Each path below is one point turned by a fixed rotation once a step. After each direction that follows a path, write how fast that rotation turns it, in degrees per step (0 if it stays still).
Each turn is a multiple of 5 degrees from 10 to 175, or 0.
Each row of a path follows its step; steps can be skipped.
Path 1:
step 2: [ 1.19 -0.88 -0.64 -0.65  1.31  0.41  1.82 -2.58 -1.16 -1.73 -0.18 -1.02
 -0.98  0.86 -0.90  2.51 -0.54 -0.83  1.26 -1.44  0.86  0.86  2.09 -0.10
 -4.05 -0.24  0.85 -0.72 -0.48  0.85  0.65  0.31  0.95  0.39  1.73 -0.74
  1.50 -0.66  0.05 -1.85  1.17 -2.39 -0.92  0.11  0.76  2.01 -0.98  0.26
 -1.43 -0.63 -0.85 -0.59 -0.50 -0.17]
step 4: [-1.47  0.71  0.88  0.28  1.01  1.02  0.66  0.32  0.79  2.94 -1.40  1.82
  0.52 -0.36 -0.84  0.40  1.18  1.08  1.19  0.62  0.25 -1.08  0.91  1.70
 -1.18 -2.63  0.83 -1.63  2.04 -0.34  0.09  1.21  0.09 -0.02  0.52  1.27
 -1.03 -0.65 -0.78 -0.23 -2.32  1.74 -0.38  1.46 -0.45  0.03  0.59 -3.86
  1.71 -1.41 -0.41  0.24 -0.50 -2.11]
step 5: [-0.25  0.28  1.75 -2.13 -1.42 -0.79 -0.53 -1.58  0.99  0.94 -1.27  0.08
  1.57  0.70 -0.94  0.79  1.02  3.23 -0.39  1.45 -2.63  0.75  0.94  2.08
 -0.36 -1.52  1.09 -0.55 -0.38  0.01 -0.62  0.22 -0.99 -0.71 -1.51  0.42
 -2.49 -0.35  0.70  0.64  0.78  1.02  0.60  1.74  1.48  1.89 -0.04  2.23
 -0.29  1.11  1.03  0.61 -1.37 -2.25]
step 6: [ 1.02  1.31 -1.32  0.46 -0.18  0.67  1.19  0.02  1.39 -0.51 -0.68  0.48
 -1.85  0.12 -0.33  0.38  1.80  0.04  1.58  0.87 -1.60  2.72  0.45  1.95
 -0.84  3.26 -0.21 -0.53 -0.69  0.65 -1.86  2.15  1.41 -1.22  0.37 -0.67
 -0.53  1.47 -0.03  1.63 -0.24  1.11 -0.89  0.02  0.80  0.43  0.29  2.10
 -2.45 -0.36  2.61  0.14  1.41 -0.88]
step 7: [ 0.02 -0.03  0.22 -0.33  1.23  0.64  0.04  0.32  1.76  2.77 -1.16  0.65
 -0.46 -0.59 -0.48  1.41  0.96 -1.64 -0.69 -1.36  1.34  2.67  0.92 -1.91
  0.19  1.34 -1.42 -0.81 -0.58 -0.50  0.63 -0.57  0.83 -0.61 -0.69  1.81
  0.15  0.51 -2.57  0.40  1.54 -2.34 -0.96 -1.45  2.41  1.70 -0.47  0.18
 -0.71  0.20  0.48 -2.20  2.75 -0.47]
step 8: [ 0.98 -0.18  0.96  1.05  0.49 -1.12 -0.04 -0.39 -1.48 -1.43 -0.86  0.39
  0.74 -0.38  1.42  2.46  2.39 -0.76 -0.04 -0.22  3.44 -0.68 -0.22  0.10
  0.20 -0.60 -2.13 -1.00  2.84  1.14  0.91 -0.65 -0.88  1.36 -1.21  2.90
  0.32  0.18 -0.58 -1.16 -0.59 -0.29 -2.03  0.10  0.10  1.69 -1.19 -1.17
 -1.48  2.19  1.93  0.40  0.06  0.26]
step 9: [-0.66 -1.16  0.21 -0.30 -1.90 -0.55  0.54  0.26  1.50 -1.04 -0.20 -0.35
 -0.49 -0.88 -0.38  1.51  0.20 -1.63 -2.06  0.68 -0.17 -0.94  1.89  1.58
 -0.01 -1.43 -0.39  0.43 -0.44  0.89 -0.46  0.16 -1.03 -1.10  2.67  1.07
  1.22 -1.67  0.81 -0.52  0.74  0.66 -1.21  0.33 -2.00  3.16 -2.32 -2.88
 -1.56 -0.41 -0.37  2.13 -1.17 -1.14]
step 10: [ 1.02  0.09  0.45 -0.57 -0.53  0.56  1.46 -0.05 -0.53  1.57 -0.87 -0.36
  0.63 -1.60  0.15  1.43 -0.63 -0.42  1.68  0.90 -0.03 -0.13  2.74  0.52
 -3.50 -0.09  1.68 -1.84 -3.18  0.88 -0.84  0.22 -0.08  2.93 -0.40 -2.06
 -0.11 -1.88  1.51  0.79  0.92  1.26  1.22 -1.13 -0.82  1.94  0.06 -1.28
 -0.35  0.07  0.73  0.24 -1.05  0.22]
step 14: [-0.15  0.01 -1.04 -1.35 -1.08  1.27  2.99  0.49  1.14  0.99 -0.05  2.13
 -0.49  0.25  0.71  0.78  2.62 -0.70  1.52  0.55  0.52 -0.35  0.07 -0.07
 -1.23  0.17 -0.20  0.39 -0.63 -0.99  0.09 -1.09  0.95 -2.11 -0.06  3.06
  0.16  1.28 -1.83  1.22  0.20  4.09 -0.34 -0.43 -0.26  2.02 -0.45 -0.31
 -1.52 -1.43  1.40 -0.74 -0.22  0.39]
step 15: [-1.71  0.59  2.05 -0.75  0.61 -0.23  0.40  0.23  1.70  3.22  0.09  1.24
 -0.11 -1.44 -2.04  2.44  2.96 -0.94 -0.66 -0.63 -0.14 -0.36 -0.78 -0.19
  0.05  0.11  0.08 -0.64  1.16  0.00 -1.00  0.28 -1.00  1.20  0.57 -0.80
 -2.30 -1.53 -1.78  1.26 -1.12  0.89  0.52 -0.57  1.56  2.18 -0.73 -1.96
 -0.08  2.03  1.66  0.11  0.79  0.04]
Directions:
[-0.25  0.04 -0.56 -0.12  0.69  0.09  0.77  0.66 -0.14  0.03  0.26 -0.25
 -0.02 -0.56  0.05  0.28  0.11 -0.12  0.07  0.25  0.20 -0.04 -0.17  0.14
 -0.05  0.35 -0.03  0.00 -0.28 -0.42  0.22  0.01 -0.54 -0.31 -0.40  0.26
 -0.24 -0.32  0.26  0.35  0.06 -0.47 -0.12  0.13  0.81  0.13  0.62 -0.21
  0.48 -0.40  0.12  0.37  0.00  0.59] => 95
[-0.72 -0.42 -0.21  0.03 -0.49  0.07  0.51  0.47 -0.05  0.38 -0.08  0.11
  0.24 -0.37 -0.37 -0.39 -0.03  0.24  0.51  0.16 -0.10  0.09 -0.25  0.07
  0.10 -0.52 -0.01  0.61  0.06  0.13 -0.37  0.10 -0.83  0.46 -0.11 -0.47
 -0.59 -0.48  0.14  0.15  0.19  0.62  0.20  0.06 -0.38  0.26  0.07 -0.12
 -0.47  0.07  0.13 -0.16 -0.09 -0.40] => 70
[-0.74 -0.62  0.56  0.30  0.35  0.18 -0.30  0.45  0.17 -0.10  0.03 -0.24
  0.22  0.13  0.11 -0.34  0.11  0.39 -0.24 -0.02  0.56 -0.66  0.32 -0.18
 -0.43  0.24 -0.15  0.03 -0.04 -0.11  0.45  0.20 -0.04 -0.39  0.12 -0.15
  0.23  0.26  0.34 -0.17 -0.64 -0.21  0.60 -0.29  0.16  0.17  0.22  0.09
 -0.21  0.08  0.76 -0.25  0.33 -0.54] => 90
[ 0.22  0.08  0.48  0.30 -0.19  0.35  0.40  0.01  0.09 -0.28  0.67  0.09
 -0.10  0.70  0.11 -0.23 -0.81 -0.09  0.34 -0.25  0.48  0.12  0.33  0.39
 -0.05 -0.55 -0.15 -0.18 -0.27 -0.04 -0.04  0.29 -0.61  0.52  0.11 -0.15
  0.60  0.08  0.16  0.52  0.06 -0.17  0.26  0.43  0.52 -0.06 -0.58 -0.35
  0.43 -0.07  0.02  0.03 -0.20 -0.05] => 45
[-0.43 -0.76  0.08 -0.58 -0.06  0.09  0.02 -0.46  0.21  0.48  0.11 -0.20
  0.04 -0.43 -0.63  0.08 -0.85 -0.06 -0.11 -0.45 -0.18  0.55  0.18 -0.14
  0.21 -0.50 -0.33  0.37 -0.17 -0.46  0.31  0.04  0.31 -0.60 -0.05  0.79
  0.43  0.08  0.22  0.03 -0.04 -0.08 -0.08  0.10 -0.08  0.11 -0.13  0.34
 -0.18 -0.43 -0.16  0.14 -0.22 -0.07] => 160
[-0.06 -0.22 -0.01  0.27  0.18  0.06  0.21 -0.48  0.41  0.50 -0.27  0.48
  0.45  0.06  0.09 -0.29 -0.48  0.28 -0.24  0.47  0.46 -0.32 -0.56 -0.83
 -0.31  0.23 -0.02 -0.08  0.55 -0.20 -0.54  0.34 -0.04  0.35 -0.22  0.55
  0.21 -0.22 -0.69  0.41 -0.23  0.00 -0.29 -0.32  0.15 -0.04  0.06 -0.02
  0.40  0.35 -0.07  0.32 -0.31 -0.07] => 100
